In the data rows, the value 128 means zero.
Here are some points:
[150 118 133 137 135 120 123 101 141 106 105 110]
[127 135 159 137 132 179 123  92  97  99 117 135]
[128 130 134 126 104 130 123 122 133 147 129 103]
[118 119 139 142 119 119 129  94 109 117 116 106]
[119 143 135 127 107 113 118 106 111 105 100  99]
[114 135 131 123 142 156 118 123 127 100 130 164]
[113 127 127 114 108 104 128 183 134 122 188 125]
[115 125 124 145 122 110 115 115 172 119 129 189]
[170 131 116 132 101 136 121 111 146 169  98  99]
[123 119 129 123 127 110 130 118 133 137 114 103]
[119 125 133 140 128 147 155  92 107 117 108 107]
[106 115 128 125 129 140 129 107 103 135 209 127]
[151 123 112 111 110 106 122 164 124 255 128 125]
[106 126 130 126 118 122 120 107 112 105 135 109]
[139 153 108 119 112  97 130 182 143 176 106 108]
[106 122 124 113 128 107 115 176 118 131 173 142]
[107 148 125 110 135 200 113 160 106 108 136 255]
[106 122 123 117 136 112 120 167 127 138 145 129]
[159 123 126 158 108 116 124 101 139 145 109 159]
[128 128 130 141 128 102 128 104 140  97  92 100]
[105 120 131 121 125 151 113 128 115 107 126 124]
[142 129 135 141 159 113 123 103 145 126 102 117]
[126 123 115 127 123  95 122 124 139 115  95  92]
[215 121 129 166 113 101 158 112 153 244 106 103]
[125 117 127 128 127 113 125 117 118 114 100 103]
[111 143 120 119 114  97 124 146 128 107  99  93]
[101 133 125 114 133 227 133 154 100  92 176 156]
[114 122 142 131 102 179 109 110 105 103 125 159]
[101 129 124 116 151 114 121 171 107 107 158 137]
Then 27 other points, each followed by its number:
[187 118 131 149 130 115 144 115 155 138 110 112] 0
[141 119 119 127 132 126 132 130 128 137 113 118] 1
[115 133 129 120 116 112 125 174 119 137 143 103] 2
[152 116 129 164 127 118 142 115 142 139 108  99] 3
[154 116 136 143 186 127 117 102 251 112 151 149] 4
[104 118 116 116 152 108 128 148 114 112 105 103] 5
[142 131 119 108 105 110 126 163 182 227 252 142] 6
[126 124 112 132 206 150 158 130 149 135 128 150] 7
[111 123 117 119 142 100 119 169 121 115 117 107] 8
[120 140 129 124 115 114 123 122 114 102 108 107] 9
[124 131 133 126 122 158 123 124 127 123 186 118] 10
[148 117 126 143 152 109 141 126 117 138 109 109] 11
[118 120 115 119 142 105 138 135 120 124 103  95] 12
[107 130 123 118 147 149 138 147 106 102 117 129] 13
[164 132 153 140 128 138 123 105 144 112 146 136] 14
[128 119 120 130 153 123 139 129 124 121 106  98] 15
[110 161 131 117 119 100 113 146 120 102 102 100] 16
[120 155 134 119 117 102 117 107 112 101 104  94] 17
[173 134 132 127 100 141 122 122 181 192 136 116] 18
[110 142 126 119 123 112 126 110 116  96 116 110] 19
[111 117 118 122 159 116 135 120  99 104 113 118] 20
[105 126 130 116 140 117 125 112 112 110 144 107] 21
[142 121 121 139 125 105 136 131 117 158 111 103] 22
[133 123 113 122 134 117 147 132 111 123  93  97] 23
[114 139 136 118 131 137 132 109 112  96 128 118] 24
[114 144 122 109 121  97 117 189 154 163 170 103] 25
[128 118 135 138 119 136 133 124 113 120 116 151] 26
Which two of these numbered points are nearest to each point below, ignoring the 2 directions in which the first points spread most? Their numbers follow each, nearest first.
[107 122 118 109 124 100 121 198 122 131 165 123] > 2 8
[115 128 135 124 168 245 126 106 121 110 142 160] > 18 3
[116 139 123 126 140 108 131 121 166 168 168 121] > 21 10
[102 114 138 133 118 167 115 122 111  98 150 255] > 26 0
[ 99 127 137 119 143 153 128 154 107  96 154 243] > 26 1
[123 131 141 126 117 147 128 112 143 122 157 168] > 14 18
[136 136 141 133 110 151 124 105 121 120 126 151] > 26 14
[144 117 125 127 119 107 132 117 140 155 102 104] > 1 22
[137 115 126 139 135 112 124 113 163 194 201 132] > 6 10
[105 133 128 118 147 123 127 129 101  92 105 110] > 12 5
[126 127 132 132 130 198 143 114 104 113 107 110] > 1 13
[126 125 123 119 133 113 124 143 129 166 133  97] > 21 24
[109 137 129 117 128 105 123 126 124 110 122 102] > 19 9
[149 123 166 173 102 125 117 110 125  94 102 221] > 26 0
